One vector is turned by the same rotation once a tick. Each row is the vector after some number of ticks, and that number follows the row.
The counts run from 0 to 603.
[-13.3  27.3 -17.4   4.9  15.1  22.0   7.4  17.5  -2.1 -11.0 -29.2 -27.6
 -15.4 -19.1  29.5  -2.7 -12.5 -26.0  -3.7 -21.8 -28.4  10.4 -13.1 -10.8
 -10.6  -9.3  -9.0  -2.8  20.8  -4.0 -12.6  12.4  -3.9 -28.8 -12.7  30.8
  -8.6  24.6  -1.9  32.7  42.2   7.3  19.5  24.9  -3.6 -32.1   4.5  12.9
  -5.9  24.4  -1.0 -11.2  58.0  16.7] : 148
[ 27.9  27.3  -2.5  20.3  35.1  55.7   1.1  18.5  -6.6  19.8   5.9  -8.5
   4.7  -2.3  11.3  -1.0   9.8 -56.2 -23.9 -20.1  18.0   2.9   2.0  -3.1
 -20.5  -5.5  24.2  -5.0  27.2  18.6  42.7 -30.4 -14.8  14.5   3.4  24.4
 -28.5  -5.8  -1.0   2.2 -17.2   3.1  21.8  -4.6   5.8   7.1  13.4  -3.3
 -12.5  -5.8   7.3   0.6   8.6  38.6] : 97
[-28.0  45.1   9.0   4.9 -12.8   8.1  27.0   4.6  -9.4  19.8 -25.8 -17.5
 -24.9  27.8  11.9   8.5  20.2  -9.0 -27.0 -16.9 -15.5  26.9   0.2  12.5
   3.6 -22.2  16.1  -5.8 -16.3  -4.1  -8.7   6.1  38.8  -1.1  16.1  20.8
  -1.8  27.2  -6.7  32.0  30.9   6.9  42.5  23.7 -12.9  -0.2  19.0  19.7
  12.3   8.5  23.4   6.8  43.5  25.0] : 573
[ 45.7  28.7  15.8  31.1  29.7  26.7   7.8 -14.6  -6.1   5.0  28.3  14.9
  -9.1  10.1  26.2  10.8   0.7 -32.8 -35.7 -18.2  -7.3  32.8  13.1   2.1
  21.1 -25.1  41.6  -0.5 -16.3  -9.8  31.6  11.0  -5.3  41.6  11.5  11.0
 -15.8   4.0  11.0   1.6  -9.3   5.2  35.3   1.8  -2.1  24.3   1.8  -3.0
  17.8  -5.1  19.2   9.6  22.3  18.9] : 312
[ 22.8 -13.8 -17.1  47.7  22.5  10.0   3.7   2.4  -2.9  44.9  -5.6 -15.4
   4.4  13.5   9.8  -9.1  -4.9 -58.7  -7.2  -4.2 -32.9  31.7  18.8 -20.6
 -15.5 -16.2  41.6  -2.0  15.2 -27.7   8.7  28.4 -20.2 -15.1  10.5  20.0
  -9.8  10.9 -11.6  30.0   7.1  14.9   8.9  -3.0   1.2   5.8  -0.8  -4.6
  11.5 -12.4   5.7 -25.7 -14.9  17.0] : 189
[  7.6  20.0 -25.4  23.7  14.6  50.6  -1.0   5.4 -14.3 -26.4   0.3 -35.6
   5.2   6.9   9.6  27.4   4.1 -16.8  -6.5 -19.8 -14.5  16.5  -0.1  26.0
 -33.3  -1.7  -3.9   7.5   8.7  -9.7  20.0  -1.9  19.6  28.0   4.0  41.1
 -22.1  30.4   7.5   3.5 -10.9  16.6  16.8  -3.1  17.1 -12.2   0.0  30.3
  -9.3  12.0  20.5 -11.2  45.4  42.0] : 542
[  0.6  22.2  23.3  52.5  27.4  43.0  15.1  -2.7  -6.6 -21.0   0.0  10.9
   6.1  -6.7  -3.3  19.6   1.4  10.0  -6.2 -25.7 -20.3  68.2  -4.4  -7.6
 -15.3  19.0  17.9  22.7  12.5   1.2  22.4 -15.0 -20.5  19.2  -9.7   5.0
 -13.3   0.7 -36.0   6.5   8.3  30.0   4.0  14.4  -9.2 -10.5   6.5 -11.2
  15.0  35.4  -4.5  15.4  10.1  10.6] : 488
[ 20.3   3.0 -42.3  10.6  13.0  44.9 -12.4   9.4  -9.6   5.2   5.4 -40.7
  -9.6  -4.0  11.4 -10.1   9.4 -34.7 -37.3 -45.8   8.3 -15.1   4.1   4.6
 -12.2 -17.9  22.8  -1.1   8.3   1.3  38.9   2.9  17.6   1.1  -1.9  37.7
  -5.5  -3.1  28.4  21.1  21.7  -7.4  22.8 -13.3   9.3  -8.3   7.5  20.7
   8.2  14.0   3.6 -21.7  19.8  33.8] : 538
[ 20.3  37.3 -23.4  17.1  16.3   0.7 -12.9  17.6 -34.7  17.8 -13.7  23.4
 -25.5  21.9  -8.6 -22.1  10.1 -22.5 -33.1 -35.0  -1.8  20.7  11.9 -23.6
  20.4 -34.1  26.3 -27.1   0.2  -1.2  16.2 -12.0  11.4  19.6  -7.6   7.9
  -3.2  -6.3   1.7  -1.6  13.0   8.9  31.3  -2.8  17.1  36.2  38.0  24.9
  21.1  -0.7   3.1  -1.7  40.2  -8.7] : 318
[ 16.8  28.1  -2.6  49.8  19.1  39.3  23.0 -24.3 -18.2   3.7 -21.0   5.6
   5.9  -3.8   0.5  17.9   8.0  -0.1 -21.2 -30.6  -8.1  38.7  40.1 -29.5
  -5.7   2.6 -26.0  15.8  14.3 -26.0  13.9  13.9  -1.7  17.9   6.5  12.9
  -2.6 -30.1 -22.4  23.2  -4.6  -1.5  19.2   8.4   9.9  22.0   5.9   1.7
   6.0  15.5   4.6   7.0  11.9  40.2] : 505
[ 36.7  17.9 -11.7   1.4  -8.6  22.6  12.8   8.9 -19.6   5.7  -0.5  -1.7
  -9.2  12.2  26.3  26.1 -14.1 -23.4 -33.3 -33.7 -18.9  28.3   5.9  20.8
  31.8 -28.9   8.6   5.9 -15.8  -9.0  -1.0  20.1  18.6  16.3  -6.3  16.2
  -2.5  17.5  24.3  28.2  15.6   5.9  40.7   6.4  23.6  36.9  14.4   9.1
  -0.1  -3.6   5.7  13.7  46.8   8.0] : 321
[-10.5   5.2  -3.2   1.9  -6.5  45.5  29.8   6.4  33.8  30.7  -4.9 -13.6
  30.5  15.9  19.1  30.9   0.9 -38.7 -12.0 -22.7  -7.1  43.3 -14.1   6.8
 -17.5 -24.3  27.5  13.9  20.3  15.0  -8.3   5.6   0.7   9.9  -4.2  22.0
 -20.2  38.5  -2.7  32.2  18.5  18.6   3.2  24.9  14.5  -2.9   8.2   8.4
  10.3  13.4  15.1  10.1  19.9  11.8] : 595
[  9.4  -9.5  -7.9  33.8  19.6  26.9 -24.2  25.6  -7.8 -16.7  -4.2  19.4
  -7.0   9.5   2.7  -7.9  -3.5 -14.2 -36.7 -15.4 -24.6  49.0  12.9 -26.8
 -23.3  22.9  22.2  -4.3   8.0  -2.7  17.4 -13.8 -10.0 -35.4  -4.4  14.5
 -10.1 -20.9   0.5  -7.6  58.6   5.8   9.1  -1.9   1.8 -31.0 -10.7 -12.5
  13.5  15.6 -10.7  -3.5  21.4  16.0] : 470
[ 10.7   4.9  -9.0  13.2  13.1  49.7  26.3  -3.0  -6.5 -18.8  -1.3  -8.7
   5.5 -15.3   9.6   3.6   4.4  -9.0 -17.9 -56.9 -15.6  48.5  -2.0  15.1
  13.2 -14.8   5.0  15.0  16.6  -5.5   1.4  12.1   2.5  11.2 -23.9  21.4
  -2.4   1.0  -5.1  22.9  38.2  17.4   2.0  17.3   3.1  -4.2  -2.9  25.6
  23.8  48.9  -1.7 -27.0   9.2  -5.0] : 283
[ 28.6  23.8 -26.5  14.1 -14.2  10.7   2.7  14.7  -8.7 -24.6  -2.6   2.5
   5.6   0.1  19.4  17.9  12.6 -27.0  -1.7 -35.3 -15.8  43.8 -17.4  10.9
 -19.1 -18.9  -8.3   1.9  -6.3  15.2   4.2 -12.8   3.1   6.7 -17.8   8.2
 -22.6  30.6  -8.2  -4.8  16.8  23.9  26.0   9.4  15.3 -11.8  29.6  25.4
 -19.1  22.4  -1.7  10.9  66.9   6.2] : 344
[  2.8  33.3  -4.8  43.9  35.6  40.0   3.4 -11.0 -24.4   8.5 -15.1   4.0
  -6.0   7.4 -10.8   5.3  12.6  -3.4 -16.5 -33.7   1.2  29.1  29.1 -36.2
 -18.5   6.2 -20.7   5.4  22.9 -35.8  12.3  11.1  -1.5   8.2  -0.4  18.8
   1.2 -20.1 -40.9  12.5  -1.6   9.1  13.5  -2.8   9.4  21.5  32.9  -2.7
  15.2   6.5   7.3  -6.4   4.4  41.5] : 506
[  0.2  18.2  12.8  30.2  19.9  38.4  27.0  21.9 -18.5  23.8   8.1 -16.0
 -17.2  -8.3  -6.3  -2.5   7.4 -15.2 -39.5 -46.5   9.5  31.8  18.3  -6.5
 -23.8   9.7  52.9  20.8  -4.3   0.5  20.5 -17.4  -1.1  17.7 -11.2  -5.0
  12.0 -11.1   2.4  21.5  19.1  18.8  11.1   8.0   4.0   2.0  22.3   8.9
  51.2  20.0   2.6  14.8 -13.0  -3.3] : 494
[ 28.9  33.5  -8.7   4.2  24.4  10.8 -26.4  23.6   4.0  -0.4   6.4 -11.2
  -7.4 -18.8  30.8  -0.1   0.6 -31.2 -39.0 -25.2 -10.5  28.4   1.0  13.2
 -34.3 -16.7  21.5 -22.6  -2.1  19.8  22.0 -21.6 -27.0  -6.9 -31.5   9.3
 -22.7  10.8   7.0 -20.1  18.1  -2.9  15.9  -5.7 -10.3 -27.9  19.5  -8.8
  -1.5   2.0  -0.9  -4.1  41.0  15.7] : 349
[ -1.5  -5.2 -38.2  15.7  -9.1  22.2   9.7  13.6 -25.7  -1.3   5.3  -3.4
  -7.5  36.7  20.1   4.1 -27.0 -28.8 -42.2 -40.0   7.5   5.4  10.5 -52.3
   7.3   4.5  29.4 -20.3  -8.1 -15.4  27.9   6.1  -2.4   1.9  16.1  11.1
  -7.1 -28.8   9.6  18.1  16.8   4.6  17.8  -4.2  18.3   7.5  -2.8   6.8
  25.1 -40.0 -25.1  -3.1  11.6  25.6] : 6
[  1.9  12.2 -25.1  37.1  -7.9  23.9  13.6 -19.3 -18.7 -20.2 -10.5 -26.7
 -17.0   1.3  30.1  13.0  33.6   9.6 -33.0 -40.9 -35.3  12.4  16.4 -17.5
   5.6  10.9  -3.4   7.2 -16.6  -4.2  17.6   9.9   5.8 -13.2  18.9  16.6
 -16.6  -6.9 -38.8  42.9  15.7  20.7  37.5   2.4 -25.2  -9.5  16.3   1.2
  -2.2   7.2  -6.1  12.0  27.7  11.2] : 247
[ -5.0  46.1  19.3  24.4   6.3  13.5  11.0   0.3   0.2   0.4  -5.6 -40.9
 -17.0 -11.5  20.5  20.1   6.6 -20.6   1.2 -12.4  -6.9  26.2   8.7  11.1
 -18.2  -1.9  25.5  -1.5  14.5  -5.1  -8.1   4.7 -23.4  15.2  -9.0  11.9
  -8.1  23.1 -26.0   3.3   0.9  29.9  16.3  38.5 -21.7 -16.5  10.7 -10.7
  -7.2   3.8  18.5   8.8  44.6  40.9] : 367
[ 19.2  13.5 -21.6  -5.6   2.0  38.4  57.7  28.4  -6.0 -14.9  -4.0 -53.6
  -7.1 -11.0  32.4  12.2 -11.4 -39.3  17.5 -19.4 -25.9  11.7 -16.0  15.5
  17.7  -1.5  30.7   5.0  -3.9 -13.5  29.7   8.8 -14.1  18.6   7.5  22.7
 -25.7  15.7   2.5  27.2  -1.6  28.6  15.2  20.7   6.8  -1.6  24.8  10.1
   9.5  -9.7  -2.3 -10.8   6.1   5.2] : 420
[ 17.6  -0.1   0.0  21.7  -5.2  17.8  29.3   0.8  -0.8 -31.9  -4.9   5.6
   5.6  -1.9  26.0  21.8  17.6 -38.0 -26.9 -12.3 -31.0  42.7  22.5   2.5
 -22.0  17.5   1.7  16.9 -37.9   8.7   1.1  24.7   1.7   2.4   7.1   7.4
  -6.6  -4.5   8.4   8.3  41.9   5.7  33.9   8.8  -6.3 -32.6   3.4  -4.3
  26.1  10.7 -17.4   8.4  20.8  14.7] : 465
[ 23.2   4.7  -1.4  45.1  -1.5  -3.6 -12.9  -8.3  10.7  25.6 -14.0   2.6
   9.6   9.4   5.2  23.0  10.6 -17.3 -13.0 -17.3 -39.1  60.5   3.9  10.1
  -9.9 -26.7  12.5  11.5  -2.7 -13.4 -18.4  26.9   2.2  -9.9  -8.2  29.4
  -5.2  33.1 -10.2  17.8  30.7  17.3  17.8  28.6   0.7   0.9 -20.6   8.3
  -0.6  27.0  15.7  10.6  49.4   9.4] : 579
[  3.2  36.4  31.8  13.3   8.7   0.4   9.0   0.6  -6.9  24.3 -15.4  11.9
 -19.8 -11.6  30.4   7.9  -5.8 -11.6  -7.3 -24.8 -19.7  53.9 -13.6   7.8
   8.1  -1.2  28.8  -2.7 -12.4 -16.2   0.9   5.4 -13.2  -3.8 -23.6 -14.7
  15.9  10.4 -26.6   6.3  19.7  26.9  30.0  54.0   4.4   5.1  -2.8  -8.7
  15.5   6.4   2.3  20.8  46.9  13.1] : 374
[ 29.6   3.6  -8.6  19.0  -2.9  23.2   1.0  -5.8 -21.9   0.5  -7.9 -38.9
 -21.4   1.3  20.9  -5.3  17.9 -41.6 -14.8 -29.8 -19.8 -11.4   2.0  -2.1
  16.6  -7.1   8.6  -4.4  24.7   1.4  25.8  -7.7   7.9   3.7  25.2  24.4
  -8.8 -10.9 -20.8  27.3 -11.0  11.7  43.0   8.9   6.8  15.7  21.0   0.8
 -29.5 -13.4   8.9  -2.6  44.5  35.8] : 111
[-11.4  51.6  13.0   6.3  18.2  18.9   9.4  20.9   0.9  -3.2 -30.7 -11.2
  -7.0 -26.3  27.4 -29.0   3.1 -32.2  -2.0 -15.3  -8.5  12.3 -13.8 -25.9
 -40.5  -3.6   9.9 -15.7  23.3 -15.9  19.4  -9.2  -3.5 -28.6  -9.3   9.1
 -11.8   2.9 -18.1 -13.0  34.8   9.2  17.9  15.9 -15.5 -30.7   4.5  -7.6
  14.1   7.8  -6.6 -27.3  35.8  39.1] : 157
[ 15.4  11.1 -25.6  22.8  10.0  49.6   0.9  -1.7  -6.5 -30.8  -2.4 -16.5
   8.2   0.6  15.0  20.1  16.7 -19.9  -4.5 -23.4 -10.4   2.7 -10.5  12.9
 -22.5   3.5  -2.8   7.2   3.4  -3.7  31.0  -4.8  39.0   8.7  24.5  34.2
 -20.9   4.6  -9.9   6.9  -6.6  10.0  34.8   3.7  13.6   0.2  -6.7  27.7
 -24.7  -3.4  13.8 -14.1  49.7  49.2] : 543
[-12.0   3.0 -27.0  21.8  -4.7   6.0  -9.9  38.8 -13.0  13.8  -4.1 -28.5
  -9.7  11.8   4.5   7.1  -7.7 -45.6 -12.8 -15.2 -20.4  22.1 -22.1  14.0
 -29.9  -2.1  26.0  -4.7 -15.4  -8.5  -7.9  -8.1   3.4 -14.1 -15.3  18.9
  10.0  33.6  17.4   9.0  35.0  24.4  31.4  25.4  23.0 -28.0  -8.0  36.1
  17.8   4.6   0.7   7.7  43.4  17.6] : 145
[-17.2  -5.6   6.4  33.6  19.1  38.4   2.9  37.1  -7.0 -31.2   1.4  -3.8
 -20.7  17.5  -1.1   5.3  -2.0 -30.2 -17.4 -25.9 -15.3  59.4  -2.2   7.6
 -30.3  17.2  36.2  14.3   5.1   7.5  -1.3  -1.2  -2.6  -7.7  -0.5  24.8
  15.7   3.0   9.0  -2.8  43.3  21.4   9.8  12.6  -7.4 -19.0  -7.1  -1.5
  44.9  15.2  -6.0 -11.0  16.4  10.0] : 472
[ 16.2   4.4 -28.3  23.4   9.1  17.5   4.8   9.6 -22.1 -47.9  23.3 -30.2
 -14.7  -8.2   9.9 -11.5  19.8 -14.7 -31.5 -53.9 -14.9   6.9   8.6  -3.4
   6.5  -2.0  33.5 -11.6  -7.1   7.3  31.5 -13.2 -15.5  13.4 -13.7  22.0
 -14.9   2.5   3.2  -5.7  44.1  24.1   0.9  -2.9 -11.8 -28.7  18.8  20.1
  21.2  36.5  -5.2 -15.0  27.9  -6.1] : 30
[ 28.8  -5.7 -46.8  35.9 -11.6  14.5 -19.1  21.5 -24.7 -31.3 -22.5 -27.6
   1.4 -13.1  16.0  -9.9  -8.7  -6.3 -17.5 -43.7 -19.2  25.1   9.4 -20.8
 -19.3  -4.6  11.8  -4.8  11.5 -11.2  41.7 -14.8   4.4 -22.5  -4.5   1.9
 -16.2 -14.4 -16.3  19.7  20.1  17.2   4.7 -18.4  15.0  -4.6  30.1  -4.7
  -1.7   3.0 -17.7 -23.4  24.2  -9.0] : 226
[ 30.3   4.4 -15.3  21.9   6.6  11.2 -40.3  25.7  -8.5 -17.9  -7.1  36.6
 -12.1  18.5  14.0  13.8 -19.8 -24.4  -9.0 -26.2 -17.8  57.2 -16.6   5.1
  -2.5 -21.8  19.5 -18.5  -8.1   4.7   4.1  -2.4  -0.5  10.9 -17.3  15.0
   2.2  16.9  23.3 -16.1  19.6  19.8  22.3  15.4  26.5   5.0   0.5   4.5
   2.8   5.7  -1.1   1.8  62.7   7.2] : 335
[ 45.5  -5.6 -15.1   8.1   7.5  27.5  19.3   3.0  11.2  14.1  10.1 -10.5
  25.8 -15.6  31.6  25.0 -23.6 -57.6   4.3 -21.6 -21.4  45.0  11.5   1.4
  -3.1  -3.7  16.2  13.5  14.2 -20.7   2.1  29.1 -29.9  -6.9 -18.4  20.1
  -3.6   3.0  10.4  16.1   4.8  23.5   8.4  32.9  34.3  -3.1 -15.2   1.2
   9.5  -2.5 -19.9  -1.2  20.3  29.3] : 404
[ 30.2  31.5  -3.7   8.7  49.7  55.2   4.0   3.7 -12.0  10.9   1.9 -19.8
  -0.3 -18.1   5.4   5.2   3.3 -26.3 -15.2 -16.0  11.6  14.8   0.6 -14.4
 -11.9 -13.4  -3.0  -5.7  41.2  13.6  36.7 -17.1 -16.6  13.9 -15.0  26.0
 -29.5 -10.3  -7.2   0.7  -5.5  -5.5  22.3 -12.0   1.6   5.8  34.4 -16.8
 -15.7  -0.7   3.6 -11.8  21.8  34.4] : 96
[ 19.6 -18.4   3.3  38.5  16.1  29.4   9.6 -23.5  -7.6  16.1   7.1 -19.3
 -20.0  -3.8  13.2 -17.2  32.1 -23.2 -35.2 -51.3 -11.5  15.2  16.2 -10.4
  18.7   0.3  20.5  15.2  15.8  -8.6  24.1   7.8  -6.5  -7.7   0.8  20.0
   2.3 -30.6 -38.5  32.5  11.5   8.4  26.7   1.2  -8.2  11.4   6.1  -1.4
  16.3  15.3   6.4 -10.5  -1.5   2.7] : 500
[ 18.0  27.4 -18.7   6.0  10.4   7.4  -2.4  23.1 -33.1  14.4  -4.6  -2.2
 -28.8  26.6   1.7 -15.6  16.5 -29.6 -34.1 -37.2   0.9  27.3  10.3   3.2
  17.4 -45.8  33.3 -22.3  -7.3  -8.1   8.5   4.3   2.2  26.9  -4.8   8.5
   7.3  11.8  21.1   0.1  16.4  10.3  36.8  -5.5  20.0  23.0  32.8  23.1
  33.7  -0.1  18.3  -2.9  31.2   1.7] : 319
[ 36.5  43.6 -17.5  25.9  16.2  21.1  15.9   2.3 -24.0  18.7  12.2 -26.4
   4.8  14.2  -4.0  17.6  -7.5  -5.8   0.1 -33.5   4.2  34.6   9.0  19.9
 -14.8 -32.1   8.6  17.8   0.2 -22.0  15.7  16.5   3.3  31.6   4.1  13.5
 -17.7  24.7 -12.4  11.4 -13.8  13.7   1.7   6.7  13.5  28.4  37.5   4.6
  10.1  18.2  27.0  -4.1  10.3  23.9] : 306
[  0.7  -8.7 -14.0  10.8 -14.4  11.2   8.2  24.5   0.0   1.6  -0.9 -19.1
  -5.2   7.2  18.5  12.1   1.0 -32.1  -7.5 -18.4 -36.8  27.1 -20.2  15.5
 -10.8  11.2  15.1  12.7 -12.9  -6.3  -8.3  10.4   6.7 -26.6 -11.1  15.9
   9.1  24.0  10.3  18.8  35.9  16.7  37.4  39.4  20.7 -28.4 -14.2  30.9
   7.6  15.6  -3.4   7.5  45.8  10.0] : 146
[  3.4  32.0 -23.3  -2.8  -5.9  15.9   2.3  31.0 -14.7 -13.9  -7.8 -20.8
   3.9  10.1  20.8  20.4  23.7 -30.0  -5.9 -28.3 -10.3  23.1 -19.0  18.8
 -35.0 -26.9 -20.0   2.6   7.6   8.2   2.9 -14.8   9.1  -4.2  -6.5  15.1
 -24.0  27.2 -20.9   8.4  18.5  20.4  28.5   1.5  -6.0 -20.5  45.0  14.0
 -10.6  13.5   3.4  -6.5  58.3  18.5] : 345
